In the rows, zero is written as 128.
which system made each run:
nere, trace 1 (8 x 26):
[[178 150 104  92 179 106 137 128 168 145 125 120 148 137  86  90 197  82
  103 154 126 178 134 134 113 131]
 [121 175 136  57 165 119 121 139 175 157 171 150 147 153  85 130  88 114
  123 142 148 157 142 150 118  88]
 [ 70 129 143  77 170 108 118 113  99 127 155 120 129 117 153 191  78 159
  124 127 142 112 147 148 151  83]
 [139  96 138 125 148  86 104  93  83  79  95  70 126  96 148 163 107 135
   98  92 132  79 101 133 164 130]
 [161 134 154 173 123 115 101 113 103  87 102 126 106 133 102  94 140  90
   91  71 159 136  67 134 150 159]
 [107 174 151 145 143 156 146 146 106 138 148 155  59 162 108 112 175  58
  121 116 144 164 112 124 107 148]
 [ 87 165 122  87 137 170 143 147 136 162 155  92  79 133 107 136 107  76
  141 160  98 106 159  94  96 150]
 [ 89 114 123 100 106 161  85 128 134 133 150 112 132  68 125 120  35 151
  142 146  96  98 128 108 120 153]]
Tige, trace 2 (8 x 26):
[[157 139  97 118 125 141 134 143 203 167 130 144 190 131  94  74 151 149
  142 177 118 169 167 117 121 132]
 [107 117 112  90 163 115 137 134 148 159 157 178 176 117 151 138 158 180
  141 173 127 182 168 151 124  83]
 [156 103 119  93 167  65 147 113 134 122 107 107 174 139 162 178 163 162
  123 135 133 117 151 150 147  71]
 [169 126 112 140 161  85 118  97 138 108  97 103 177 166  98 122 116 162
   96  96 179 137 122 157 182 109]
 [138 141 114 131 189 109 117 106  91 116 142 156 107 160 102 113 148 109
   87  95 174 188  94 174 138 124]
 [142 158 124  69 183 110 133 125 108 130 148 104  74 163 102 151 130  53
  103 117 133 129 110 147  98 119]
 [ 89 162 125  86 160 142 109 115 118 131 147  71  99 135  91 146  42 108
  112 120 137  97 138 121 143 140]
 [ 67 111 138 131 139 146  89 105  62 103 141 112  91  72 145 143  71 138
  112 107 123 112 107 124 148 160]]
tareg, trace 3 (8 x 26):
[[178  95  78 148 142 121 115 100  79  99 101  82  87 140 118 120 123  97
  100  94 125 105  81 137 116 170]
 [180 128 137 134  80 132 105 145 142 119 140 175 102 164 107 106  90  87
  136  90 134 118  63 150  78 124]
 [ 66 154 171 124 100 161 137 156 111 143 170 171  76 158 149 168  85 116
  165 115 132 112 128 128 105  98]
 [ 78 116 117 135 113 163 137 127  97 131 121  63  85 111 153 161  96 129
  149 141  94  65 156  86 129 159]
 [156  82  85 164  80 159  96 123 134 121 110 111 142  86 120  77  93 152
  137 138  95 108 108 106 115 187]
 [140 100 131 163  74 149 127 157 146 141 140 218 142 122 158  97 158 152
  163 138 114 160 114 132  90 122]
 [100 144 147 141 102 144 185 160 156 160 127 141 131 167 157 158 180 139
  174 160 121 118 188 102 123  94]
 [110 135  73 130 150 155 150 116 157 160 115  64 159 144  99 116 115 165
  132 172 124 122 198  99 156 152]]
Bamu, trace 4 (8 x 26):
[[133 132 203 143  59 119 133 161 132 109 124 166 103 135 169 161 139  99
  160  98 119  84  97 118 106  95]
 [ 85 162 171 183  74 171 150 146 152 136 108 105 119 141 121 120 123 128
  156 128 134  93 166  73 162 152]
 [101 113  80 167 117 186 126 130 135 158 135 141 134 103 117  68 143 154
  141 171 105 167 156 101 120 186]
 [172  93  91  89 106 127 118 150 169 154 148 176 162 107 138 107 136 138
  154 170  85 143 122 139  63 113]
 [132 129 156  96  98 103 125 144 181 137 135 149 186 142 141 161  82 172
  158 131 136  98 147 137 135  61]
 [ 87 121 129 170 141 121 150 109 119 128 105 115 168 142 154 152 143 205
  132 128 161 131 177 126 197 108]
 [174 106  71 160 167 112 153 109 126 132  94 108 153 150 118  97 212 140
  105 144 137 169 145 134 144 149]
 [186 153  97  89 165 110 130 132 164 148 145 149 136 185  76 102 138  89
  111 129 149 167 114 164  97 108]]
Dozog, trace 5 (8 x 26):
[[159 116 153 153  86 115 118 140 117 111 136 198 110 170 145 136 118 120
  142  79 153 126  69 163 101  93]
 [ 96 161 167 159 125 131 186 144 113 136 117 123  86 187 154 171 190 103
  146 121 146 115 159 112 140 104]
 [133 130  57 146 140 168 161 123 138 161 112  63 115 165  95 106 131 126
  133 163 113 116 176  97 124 173]
 [155  83  49 121 117 151 103 125 129 149 155 164 134 139 120  97  71 163
  142 141 111 146 108 160  75 138]
 [137 108 156 115  94 101 134 147 128 122 142 182 132 158 176 183 113 150
  160 107 133 101 110 158 103  58]
 [123 158 158 172 113 120 170 129 143 125  89  89 135 193 126 156 144 137
  136 106 166  90 163 110 180 108]
 [135 115  52 181 159 160 146 106 115 145 109 105 129 164  98  82 157 151
  111 142 145 168 152 126 146 176]
 [181  83  58  96 145 118 126 132 122 147 148 167 124 142 139 122 150 123
  135 151  99 156 104 165  57 116]]
zeni, trace 6 (8 x 26):
[[109 138  85 105 175 159 143 137 113 166 166 154  90 135 114 105 174  94
  125 168 110 188 142 133  83 149]
 [149 126  95  48 136 130 112 139 155 150 158 112 124 138 103 142  54 106
  138 148 101  98 123 141  75 112]
 [ 97 111 145 130 106 121 101 117 125 114 132 129 160 121 144 161  36 194
  141 104 149  87 131 139 163  99]
 [124  82 135 176 126 100 143 109  86 101  89 117 143 105 189 157 187 173
  128 118 128 117 135 122 164 123]
 [202 128 119 161 122 111 142 130 147 117  87 113 133 146 106  85 208  83
  109 120 129 141 108 117 123 157]
 [121 181 136 130 134 159 126 146 151 152 163 179 105 175  75  84 122  88
  123 122 158 181 118 140 110 134]
 [ 64 141 112  76 160 154 143 138 103 162 180 133  83 143 142 172  94 123
  148 154 115 128 158 134  95 108]
 [138  87  92  99 124 120 107 109 122 121 112  58 143 100 140 158  59 157
  133 136  97  58 135 118 128 137]]
Dozog, trace 7 (8 x 26):
[[106 152 122  92 137 166 115 151 130 157 182 177  86 123 104  97 118  79
  135 151 110 171 115 133  71 144]
 [ 72 130 152  72 119 138 128 147 131 148 163 132 118 103 164 183  84 138
  162 154  97  93 158 116 106  93]
 [113 119 145 149  90 131 109 118 148 113  98  79 168 108 131 139  59 182
  139 115 131  66 149  98 179 132]
 [136  97 129 204 107 129 104 109 113 101  97 153 160  99 137  83 150 176
  115 105 148 156 107 128 170 159]
 [170 119 148 135 126 104 144 145 137 123 116 170 132 112 150 111 238  92
  127 139 113 166 110 128 103 122]
 [138 191 153  82 136 134 146 159 188 159 144 125 122 153  83 114 153  61
  134 154 123 139 148 108 103 119]
 [ 58 158 110  87 168 162 118 125 137 165 173 124 133 123 102 127  66 154
  130 159 136 153 171 126 140 128]
 [114  75 101  99 146 104 102 101 110 117 125 107 172  78 166 160  86 198
  127 142 112 105 138 140 146 110]]
Tige, trace 8 (8 x 26):
[[133 130 201 107 139  76 121 131 123  93 108 126 140  69 161 154 199  97
  109 119 120 124 112 115 150 107]
 [148 181 191 130 125 103 122 133 183 111  96  97 165 117  84 103 149  97
  104 113 153 123 136 101 181 130]
 [ 79 174 163 134 175 139 119 123 131 133 142 147 139  93  99  87 172 118
   99 140 153 201 148 116 172 150]
 [120 142 156  62 182  97 122 128 130 125 135 112 130  61 135 135 191  80
  104 159 100 150 135 116 123 127]
 [125 161 183  72 141  95 100 127 177 117 121  92 180  79 101 132  99 122
  109 134 131 108 143 111 168 111]
 [ 69 151 195 143 153 113 103 113 114 101 128 143 156  75 135 127 138 155
  101 110 162 160 132 123 200 123]
 [141 138 184 124 156  88 124 120 110  93 101 112 120  81 139 128 214  76
   92 115 126 141 107 113 152 139]
 [147 187 176 102 138 114 110 135 184 123 119 102 150 107  68  88 137  72
  101 128 137 138 125 103 153 142]]
nere, trace 9 (8 x 26):
[[163 119 145 108 156  87 101 121 105 103 142 186 121 126 131 127 150 101
  100  92 149 168  65 179 112  99]
 [123 176 181 114 138 108 160 142 125 126 129 118  83 193 125 176 148  69
  129  99 157 103 127 129 128  89]
 [ 74 164 117 136 162 160 132 108 108 135 126  57  98 148  94 132  81 125
  110 124 149 110 162 106 172 164]
 [112  93  85 112 159 148  82 104  77 115 148 119  97  69 123 106  93 123
  104 130 103 145  94 136 109 178]
 [161 114 166 107  81 119 102 152 125 107 140 164  93 107 147 135 116  73
  140 103 100  96  62 132  71 120]
 [ 89 166 202 171  62 156 145 156 144 125 121 137 104 152 138 142 117 114
  161 106 141  87 138  92 145 121]
 [ 67 126 116 175 130 173 144 121 108 140 114  94 116  95 142 111 159 152
  133 159 110 136 177  81 160 181]
 [168  94  90 109 126 133 104 130 152 134 122 122 153  61 120  77 157 116
  124 169  74 145 119 109  94 170]]
zutum, trace 10 (8 x 26):
[[144 169 191 159  72 140 113 152 188 119 109 141 150 114  91  77 133 100
  131 115 137 124 117  92 149 149]
 [ 55 169 153 144 155 160 133 134 135 153 153 163 136 105 117  95 167 141
  124 156 144 198 168 110 159 144]
 [119 132 123  57 172 116 134 136 150 147 139 105 144  69 134 132 173 105
  126 186  82 142 164 107 110 128]
 [146 139 164  70 127  93  81 126 179 112 131 118 188  78 102 122  72 135
  114 125 127 112 116 130 149 105]
 [101 125 176 143 156  91 107 108 103  95 122 161 162  91 150 134 153 165
  100 101 166 165 115 148 189 106]
 [162 137 149 129 163  89 146 120 118 107  92  96 120 117 130 127 229  77
   96 126 127 140 122 116 144 138]
 [154 183 138 108 151 129 107 128 161 129 130 106 121 145  49  81 111  67
   95 115 151 146 109 125 136 154]
 [ 69 153 136  92 187 140 104 121  92 135 182 171  96 114 115 127 109 114
  105 124 149 188 115 156 125 125]]
Bamu, trace 11 (8 x 26):
[[138 134 113  96 185 109 134 123  84 126 155 155  76 164 129 147 159  79
  106 111 141 166  94 170  93 109]
 [135 149 137  88 142 117 138 130 109 120 128  74  70 166 121 179  97  65
  124 105 125  68 116 126 108 115]
 [ 92 131 125 150 129 155  96 105  81 106 126  85  83 121 109 127  49 121
  109  91 142  93 105 119 153 172]
 [125  87 127 165 106 146 101 124  67  99 128 152  77  86 157 113 140 106
  124 104 106 128  73 126 103 169]
 [162 132 180 138  53 133 121 163 151 113 120 149 100 116 135 118 139  66
  152 111 100  86  85 103  87 134]
 [ 72 167 185 153  66 177 123 158 160 143 143 149 119 121 118 112  84 126
  162 128 127 110 144  88 137 138]
 [ 73 105 112 154 100 175 136 140 123 152 136 141 132  81 164 113 147 169
  161 176  88 137 170  90 122 160]
 [179  90  97 120  93 122 121 140 184 142 112 133 190  86 134  95 144 155
  149 170  83 123 138 111 102 134]]
tareg, trace 12 (8 x 26):
[[140 133 117 171 139 115 179 128 148 141  93 116 162 167 135 123 217 152
  130 145 145 151 179 115 164 118]
 [160 153  71 122 179 128 153 117 164 159 120 103 156 185  74  96 157 127
  109 151 153 169 164 136 139 133]
 [154 127  77  57 200 102 123 117 139 151 159 137 147 154 101 134 116 128
  109 147 139 168 132 175 105  94]
 [145 113 137  66 164  69 114 113 121 113 134 118 149 134 146 186  95 143
  116 110 142 104 116 167 133  66]
 [123 122 157 146 140  93 108  98  93  85 105 103 133 138 135 163  83 153
  103  70 171  95 104 149 185 110]
 [134 123 130 182 138 128 119 104  67  93 109 120  77 153 122 123 132 103
   98  71 163 128  80 142 148 158]
 [160 146 133 140 108 144 131 143 110 121 133 136  57 172 106 117 131  47
  127  95 129 112  79 130  81 148]
 [104 162 150 100  94 166 118 158 140 145 167 141  75 147 108 135  61  79
  154 122 113  97 112 116  84 129]]
zeni, trace 13 (8 x 26):
[[117 113  89 141 119 174 114 139 135 159 160 192 129 107 121  68 139 143
  142 161 109 191 129 131  91 159]
 [146 113 113  69 111 123 142 161 164 162 161 166 138 141 151 155 121 126
  169 165  92 116 139 139  61  80]
 [130 132 120 129 101 126 141 130 175 145 113  96 177 167 123 151  71 182
  155 134 142  78 172 118 155  96]
 [110  94  88 178 150 128 134 100 111 129 105 124 174 124 145 115 154 211
  122 139 148 159 162 132 182 137]
 [198  97  80 120 165  92 139 119 129 130 113 143 148 140 131 110 211 118
  110 142 121 172 113 158 102 120]
 [175 167 125 104 141 111 134 138 164 140 140 145 128 207  77 120 109  92
  119 106 166 141 111 162 111  95]
 [ 63 152 116 125 172 147 140 113  87 143 157 124  95 180 124 167  81 150
  126 114 170 135 150 150 151 109]
 [130  77  66 118 169 120 124  94  64 113 116  68  99 114 151 159 116 138
  110 128 108  99 120 136 124 152]]
zutum, trace 14 (8 x 26):
[[180  78  53 182 115 140 129 106 102 117  91  87 116 159 120 108 120 144
  122 111 124 103 107 129 121 172]
 [173 109  82 164  89 157 131 143 135 145 139 184 108 190 118  93 120 125
  148 114 131 147  96 150  73 136]
 [ 99 144 124 132 103 161 171 161 133 166 157 167  91 202 148 163 125 125
  176 140 130 117 153 131  89  91]
 [ 93 119  92 121 120 156 155 129 124 152 127  72 117 156 145 172  80 160
  160 153 109  71 181 105 127 126]
 [149  63  57 149 102 141 107 109 121 129 113 104 160 114 140 119  70 199
  142 138 108  97 128 129 124 150]
 [178  75 104 173  74 121 132 138 139 125 116 186 160 148 162 116 147 175
  158 119 124 131 105 148 102 109]
 [145 145 136 169  90 133 184 155 166 150 110 146 137 208 137 141 176 137
  163 129 147 119 160 119 127  95]
 [113 146  69 136 151 158 169 123 153 169 124  82 141 192  96 126 116 157
  139 160 141 127 194 115 145 134]]

runs to name:
trace 15 (2 x 26):
[[121 144 144 120 149 122 121 113  81 100 119  69  62 143 117 159  98  70
  105  87 137  82 100 122 134 146]
 [109 131 140 151 124 152  97 114  74 100 129 107  62 107 115 115  92  83
  106  90 127 110  80 116 128 183]]
 | Bamu
trace 16 (2 x 26):
[[127 117 108 167 147 135 124 118 141 137 117 158 174  97 121  69 193 163
  115 152 135 198 148 124 158 156]
 [174 123 123  72 154  95 128 143 172 144 138 160 168 103 126 112 191 108
  126 166 103 169 128 139  92 102]]
 | Dozog
trace 17 (2 x 26):
[[167 112  63 113 124 143 126 125 119 139 137 102  91 193 102 137  55 115
  138 114 127  88 106 149  84 131]
 [106 105 110 158 110 147 132 125  77 125 144 157  80 185 153 167  73 151
  149  91 149 102 104 159 111 109]]
 | Dozog
trace 18 (2 x 26):
[[178 118  87  86 175  95 116 103 152 122  99  50 167 104  95 114 135 119
   94 149 114 117 141 119 145 149]
 [152 139 139 105 142 108  78 118 145 119 151 179 156 124  90  92  85 130
  101 101 162 174  82 170 131 114]]
 | nere
trace 19 (2 x 26):
[[152 113 173 138 127  77 102 116 104  84 117 165 140 127 149 149 130 135
  109  71 164 126  73 165 150  91]
 [132 154 165 174 141 111 157 122  95 104  96 107  85 168 132 143 196  82
  108  88 159 126 116 121 158 133]]
 | zutum
trace 20 (2 x 26):
[[148 153 110 135 138 115 160 126 159 145 116 110 151 223 102 150 107 152
  136 114 174 114 158 146 153  86]
 [107 120  60 158 179 146 154 101  88 145 132 111 110 197 118 137 123 165
  116 124 164 155 153 154 148 133]]
 | Bamu
trace 21 (2 x 26):
[[200 109  73 139 141 121 135 129 154 141 113 147 151 142 108  76 197 116
  118 148 118 178 118 140  98 146]
 [152 162 118  95 138 128 133 149 169 159 164 182 132 196  90 116 107 110
  135 127 154 162 124 163  92  90]]
 | zeni
trace 22 (2 x 26):
[[131 160 193 106 136  90 138 129 130 101 100  67 112 127 131 172 146  74
  114 105 133  72 126 102 157 111]
 [ 90 166 165 162 140 148 102 110 116 106 111  88 116  95  90  92 118 110
   94 106 150 136 125  96 187 182]]
 | zeni
trace 23 (2 x 26):
[[ 59 155 134 194 127 176 142 124 122 143 128 133 129 137 117  98 137 168
  131 135 157 162 170 103 180 160]
 [131  94  71  98 168 137 135 127 112 149 144 133 119  89 145 114 187 120
  124 181  80 165 143 128  85 152]]
 | zeni
trace 24 (2 x 26):
[[154  66  84 164 110 136 117 126  93 121 130 187 120 116 164 106 161 151
  139 126 108 159  91 153  88 141]
 [190 124 123 130  81 121 156 162 157 140 126 161 112 193 135 140 146  94
  162 120 117 102 107 138  68  96]]
 | zeni
trace 25 (2 x 26):
[[176  71  43 147  96 154 134 132 124 146 122 122 117 147 136 110 119 139
  154 150  89 108 117 128  70 157]
 [155  97  83 130  77 152 124 148 156 154 150 176 142 166 132 120  69 163
  171 136 115 116 119 148  75 109]]
 | Tige
trace 26 (2 x 26):
[[132 146 193 114 150  88 113 123 143 100 101 113 164  59 129 117 194 104
   96 129 127 144 126 108 171 131]
 [133 178 196 108 148 102 110 133 173 115 118 128 168  84  92  98 167  97
   98 127 144 160 129 111 172 126]]
 | Tige
trace 27 (2 x 26):
[[103 163 180  92 124 139 122 161 128 137 175 191  82 120 130 129 145  64
  139 130 117 156 102 131  81 112]
 [ 83 164 164  97 124 140 161 148 148 146 128  76 110 132 135 172 127 101
  152 154 110  75 180  83 134 117]]
 | Tige
trace 28 (2 x 26):
[[194 121 113  94 108 116 126 149 195 144 113 112 164 103 110  93 161  98
  138 168  82 120 132 104  91 139]
 [ 97 150 148 108 118 137 118 145 186 159 157 177 188 124 115 115  95 179
  149 154 142 159 167 132 143  93]]
 | Tige
trace 29 (2 x 26):
[[111 134  86 153  98 184 157 150 172 177 134 133 147 158 113  97 126 160
  166 176 115 138 185  99 116 145]
 [141  94  77 124 108 140 129 138 168 163 142 172 186 138 139 113 110 200
  162 167 115 146 157 145 106 106]]
 | Dozog
trace 30 (2 x 26):
[[181 122 100 108  98 148 102 140 162 131 125 104 117 109  87  80  99  79
  129 140  88 105  98 108  82 174]
 [103 131 161 103  89 147  96 156 155 143 175 209 142  93 138 112  86 142
  156 139 115 150 114 136  96 107]]
 | tareg
trace 31 (2 x 26):
[[118 150 157 184 110 138 158 140 159 134  95 128 158 121 130  96 213 136
  132 146 135 152 168  88 169 145]
 [152 134  89 116 147 144 134 137 179 164 132 140 167 113  96  66 181 124
  128 182 109 186 160 115 110 152]]
 | Dozog
trace 32 (2 x 26):
[[123 191 135  98 159 149 122 139 177 157 149 122 135 130  59  77 129  83
  113 153 138 172 148 111 131 149]
 [ 55 147 138  66 185 137 119 128 118 151 172 134 128  74 135 142 129 133
  123 171 112 164 165 122 131 121]]
 | Tige
trace 33 (2 x 26):
[[183  82  76 150 153  96 101  93 123 107 102 126 178 126 116  97 130 177
   96 110 151 156 104 163 154 134]
 [173 131 130 110 150  95 116 130 125 120 147 190 123 167 117 122 141 103
  110  96 158 170  77 182 100  90]]
 | Tige
trace 34 (2 x 26):
[[184 123 132  90 168  67 119 113 163 113  99  99 192  96 116 119 180 124
   95 141 127 142 131 131 153 113]
 [142 162 169 114 166  85 108 116 156 113 128 152 178 128  94 110 143 136
   93 104 179 177 120 155 178  97]]
 | tareg
trace 35 (2 x 26):
[[ 88 176 144  77 180 126 153 141 125 157 172 152  97 176 119 165 136  98
  130 136 150 159 149 150 114  84]
 [104 132  96  83 175 126 128 104 110 133 129  44 111 136 116 169  72 128
  115 136 123  84 156 123 144 133]]
 | zeni
trace 36 (2 x 26):
[[151 120  62 145 127 145 155 128 176 166 118 120 181 182 105 107 121 184
  145 160 139 140 178 130 135 121]
 [136  82  53 125 166 123 133 113 110 149 144 170 157 146 148 126 142 190
  132 152 131 180 140 173 114 109]]
 | Tige
trace 37 (2 x 26):
[[ 91  96 103 164 136 147 162 124 101 139 113 117 129 103 176 134 198 165
  142 169 100 141 175 100 140 150]
 [211 103  90 115  92 120 122 142 189 139 105 110 168 121 104  88 135 118
  140 154  89 111 122 114  89 143]]
 | Dozog
trace 38 (2 x 26):
[[120 125 130 192 141 123 119  92  94  95  89  88 133 142 118 122 115 160
  100  83 172 119 122 129 201 151]
 [152 123 110 169 148 132 134 122  92 118 120 154  88 144 122  92 203  89
  105 110 137 180  94 141 114 161]]
 | Bamu
trace 39 (2 x 26):
[[173 111  80 124 135 133 119 134 135 147 156 200 128 164 113  93 136 125
  129 129 135 184  95 174  76 119]
 [115 153 155  92 126 117 163 155 136 149 155 160  99 190 151 187 136 104
  158 127 134 114 141 145  95  63]]
 | zutum
